In the rows, zero is written as 128.
Each path below is one point turned by a fixed rotation once a step. After each direction that follows a path, write how fast that rotation turns it, in degrees per step (0 if it stays still).
Each turn is a multiple of 5 degrees from 10 to 175, or 0.
Each row of a path follows its step; steps can be skipped.
path 1
step 0: [135 125 123 126 132 122 125 126 130 137 136 139 130 143 142 142 150 136
 136 132 133 130 134 130 140 133 120 131 119 121 133 127 113 121 127 130
 113 134 123 128 123 141 131 130 129 129]
step 1: [123 137 132 117 143 125 148 134 129 123 117 133 124 124 130 120 134 130
 136 140 127 129 142 118 126 127 125 120 132 130 131 126 130 111 127 115
 145 119 120 127 118 132 135 122 132 118]
step 2: [148 130 129 126 132 131 117 124 133 120 136 119 136 125 127 130 139 118
 129 124 127 129 116 124 116 125 121 130 145 146 134 128 122 119 126 114
 117 133 114 123 132 136 129 127 125 128]
step 3: [129 121 131 128 129 129 133 122 127 123 128 139 129 122 125 138 126 123
 133 134 121 137 122 137 130 130 127 136 128 135 118 124 133 120 128 123
 145 131 136 145 142 126 136 145 127 101]
step 4: [127 131 135 121 133 129 116 129 124 121 127 106 137 130 117 116 106 125
 127 131 117 129 125 126 118 134 141 132 143 128 119 125 129 124 122 139
 128 132 135 122 121 129 136 136 121 131]
step 5: [134 118 132 143 120 129 126 122 127 128 131 121 105 131 127 136 127 113
 125 137 116 126 128 137 130 132 127 130 127 128 116 136 135 139 128 134
 114 120 137 135 139 121 117 131 131 133]
step 6: [116 125 114 123 135 130 125 121 117 130 126 133 129 136 137 119 115 126
 139 127 119 131 133 123 132 128 133 132 104 118 136 127 121 139 124 132
 123 126 142 125 119 131 131 140 124 136]
step 7: [126 126 120 128 132 120 131 136 132 134 120 126 108 123 122 128 124 130
 123 139 133 133 133 132 133 121 116 133 132 127 137 134 132 134 128 131
 122 115 120 114 118 119 133 106 117 142]
step 8: [132 129 124 131 122 136 122 129 121 127 133 132 134 131 140 133 132 129
 134 120 131 137 129 131 123 110 121 131 114 131 156 137 123 121 124 123
 130 126 128 130 130 123 110 119 141 126]
step 9: [124 124 133 120 127 119 129 133 130 138 129 135 141 108 125 118 121 131
 119 126 146 131 124 118 134 119 125 138 124 128 125 125 121 129 130 113
 147 123 126 135 131 127 135 118 117 123]
step 10: [140 126 145 133 113 133 118 134 136 129 131 116 142 126 120 138 136 146
 136 128 139 134 123 131 124 119 132 135 138 123 125 135 141 123 130 139
 133 138 125 119 127 134 124 129 134 127]
step 11: [127 128 153 134 118 128 132 131 126 134 121 131 137 133 137 121 132 112
 122 130 123 117 127 126 126 125 133 118 123 124 114 118 128 130 139 122
 136 131 135 143 133 122 133 131 145 127]
Directions:
[125 129 129 126 126 128 129 130 125 134 131 130 126 131 131 126 129 129
 128 125 124 127 131 131 127 126 130 127 129 127 127 131 125 128 124 122
 131 131 131 126 129 126 131 130 125 125] -> 135
[126 126 128 129 127 125 130 128 130 130 124 130 122 126 126 128 130 126
 124 132 127 126 129 128 131 127 127 128 130 129 125 127 129 129 133 125
 131 124 127 134 128 124 129 126 126 125] -> 175
[125 128 128 127 127 127 128 128 131 127 133 131 129 128 129 128 129 131
 127 128 128 130 132 128 128 132 132 132 125 130 132 130 130 131 127 128
 126 127 129 131 125 126 127 120 127 130] -> 40
path 2
step 0: [120 121 121 128 126 117 125 133 136 126 127 137 129 130 142 136 136 130
 127 127 123 123 114 127 146 128 141 139 128 140 130 125 122 135 121 116
 145 115 136 133 127 128 135 132 149 125]
step 1: [111 126 133 143 125 130 129 132 123 115 129 124 138 128 113 116 125 127
 116 123 115 121 126 120 124 132 140 125 122 136 133 132 112 126 118 112
 117 129 126 119 132 125 125 137 128 116]
step 2: [138 127 134 133 132 119 117 118 112 128 133 132 123 142 132 114 124 123
 129 131 143 146 120 112 126 122 134 127 139 134 138 122 123 137 127 127
 123 123 127 137 129 130 125 148 133 126]
step 3: [128 102 134 126 118 136 139 125 134 127 136 137 119 119 131 127 123 119
 131 115 131 122 130 128 122 117 127 120 123 128 121 130 118 133 127 121
 123 118 128 134 134 113 136 142 124 145]
step 4: [128 123 117 125 129 135 127 139 133 122 120 134 138 129 130 128 122 122
 125 141 121 137 124 129 127 130 154 115 147 127 115 135 137 137 117 141
 119 122 136 125 128 127 127 135 127 133]
step 5: [124 136 130 131 133 129 114 131 134 151 142 142 137 139 112 131 116 127
 128 124 126 114 125 132 123 126 126 112 137 131 125 135 128 123 137 121
 127 117 126 134 121 120 127 132 138 128]
step 6: [144 128 133 114 138 127 136 136 117 134 121 134 126 129 121 130 119 119
 131 136 118 126 138 127 114 141 126 140 134 129 131 145 121 139 129 118
 136 131 135 125 142 131 138 141 134 123]
step 7: [121 119 122 118 133 143 136 128 124 127 129 127 115 130 125 129 124 136
 122 147 128 119 138 127 122 118 139 119 143 140 135 117 120 129 144 124
 133 130 109 135 134 131 126 124 127 130]
step 8: [119 132 125 113 125 124 127 124 126 130 121 121 130 132 125 144 125 123
 137 106 129 127 136 127 119 109 141 137 142 129 135 139 132 120 125 129
 117 132 126 130 125 144 138 128 132 134]
step 9: [131 125 129 123 117 129 121 135 132 140 139 120 122 115 129 113 134 121
 122 125 120 122 111 133 124 129 132 134 137 139 122 140 135 137 123 118
 135 134 121 145 133 141 125 115 128 126]
step 10: [114 130 126 121 114 123 120 136 138 124 130 116 121 149 122 125 119 117
 133 123 139 118 137 127 123 141 136 123 121 124 126 125 133 139 134 125
 130 136 129 121 142 139 121 134 120 119]
step 11: [139 129 123 137 125 117 124 113 138 121 123 142 121 128 128 133 138 136
 137 115 132 132 137 131 135 138 139 125 141 132 125 132 118 129 132 126
 138 123 118 145 142 131 131 127 123 114]
Directions:
[133 128 125 128 127 131 127 128 123 126 130 125 128 126 129 127 129 131
 124 130 129 128 127 127 130 133 129 127 132 129 128 134 126 128 126 128
 126 131 128 126 130 127 121 126 128 131] -> 140
[126 132 130 127 130 130 127 124 127 129 127 130 130 135 125 127 129 128
 128 124 135 129 128 128 131 129 131 126 132 128 131 127 130 126 129 128
 129 130 128 128 125 126 127 128 126 131] -> 125
[131 126 128 131 128 127 124 125 131 133 125 128 124 127 124 126 126 128
 127 129 131 130 126 123 124 128 126 130 125 128 130 134 127 126 128 129
 128 129 130 131 124 129 130 126 131 130] -> 110
[130 124 130 126 130 128 130 122 125 124 126 126 127 129 126 129 129 127
 127 130 127 128 127 125 129 121 123 128 130 129 133 128 129 128 126 130
 126 129 123 127 131 127 129 129 128 126] -> 70
path 3
step 0: [128 118 114 134 125 124 128 125 145 118 125 135 128 123 134 112 121 124
 116 123 145 142 129 145 128 131 119 137 127 134 121 129 134 123 135 133
 128 132 130 117 128 112 135 140 135 140]
step 1: [139 135 125 123 130 125 126 112 140 128 127 121 135 123 121 121 125 129
 138 125 130 125 133 140 122 121 123 142 134 129 125 135 137 107 139 120
 136 146 128 121 136 127 109 137 129 119]
step 2: [130 132 126 144 122 130 128 133 136 121 111 140 128 112 101 125 127 142
 122 134 134 130 138 125 125 126 123 137 141 128 129 134 138 124 127 119
 125 128 126 124 133 139 120 129 137 141]
step 3: [130 132 132 147 135 127 128 125 123 124 121 134 114 124 110 123 130 126
 148 125 131 134 123 133 119 127 113 132 134 127 125 135 123 112 123 139
 129 118 142 135 138 118 122 132 121 129]
step 4: [125 140 139 140 122 127 130 117 120 123 122 116 114 139 115 125 132 133
 131 136 133 126 119 120 131 132 139 130 136 134 129 147 125 116 120 123
 130 131 133 125 124 139 119 107 124 126]
step 5: [125 125 122 143 110 123 123 126 122 126 124 130 129 121 136 132 128 133
 133 142 133 133 124 128 137 137 127 123 130 120 114 138 120 138 120 126
 132 115 145 140 140 129 128 109 125 139]
step 6: [118 127 133 126 115 132 121 122 130 127 123 117 121 145 135 125 133 126
 139 137 142 134 122 118 139 127 128 120 116 111 109 125 122 115 127 128
 127 127 128 127 129 107 134 124 122 121]
step 7: [128 124 131 126 115 131 130 124 115 142 126 103 138 131 136 129 122 137
 121 131 126 130 131 135 145 134 132 129 136 114 112 121 127 123 121 126
 129 141 115 132 133 132 131 121 142 131]
step 8: [138 130 129 139 121 139 116 132 128 125 140 118 130 117 134 124 123 130
 116 123 137 139 134 128 134 135 118 119 117 112 129 111 133 128 131 126
 116 134 131 126 141 117 139 133 129 143]
step 9: [138 131 132 125 118 139 130 130 121 127 130 120 130 134 132 103 133 126
 121 118 134 127 125 146 134 124 106 131 128 133 129 122 123 117 137 136
 127 149 125 121 122 125 132 133 129 122]
step 10: [137 124 124 137 126 133 124 126 135 137 138 129 139 122 133 121 135 137
 108 127 134 123 130 146 116 124 124 131 135 136 135 129 139 119 133 122
 116 134 126 118 140 136 113 112 132 133]
step 11: [126 133 113 131 113 131 131 126 137 120 125 135 125 117 121 118 139 132
 135 124 125 138 127 131 122 105 111 136 124 135 127 133 136 131 135 134
 114 123 136 112 139 126 125 131 124 134]
Directions:
[130 130 125 127 129 128 122 130 128 129 125 128 131 127 129 126 125 127
 127 126 131 129 130 131 131 130 128 124 129 131 131 126 128 125 125 125
 129 132 126 126 130 128 126 136 129 128] -> 45
[130 130 125 128 129 129 129 129 129 128 126 127 128 128 129 126 128 125
 128 130 123 128 122 124 124 127 127 131 123 126 127 129 124 125 126 127
 127 136 128 129 126 126 127 129 125 128] -> 135
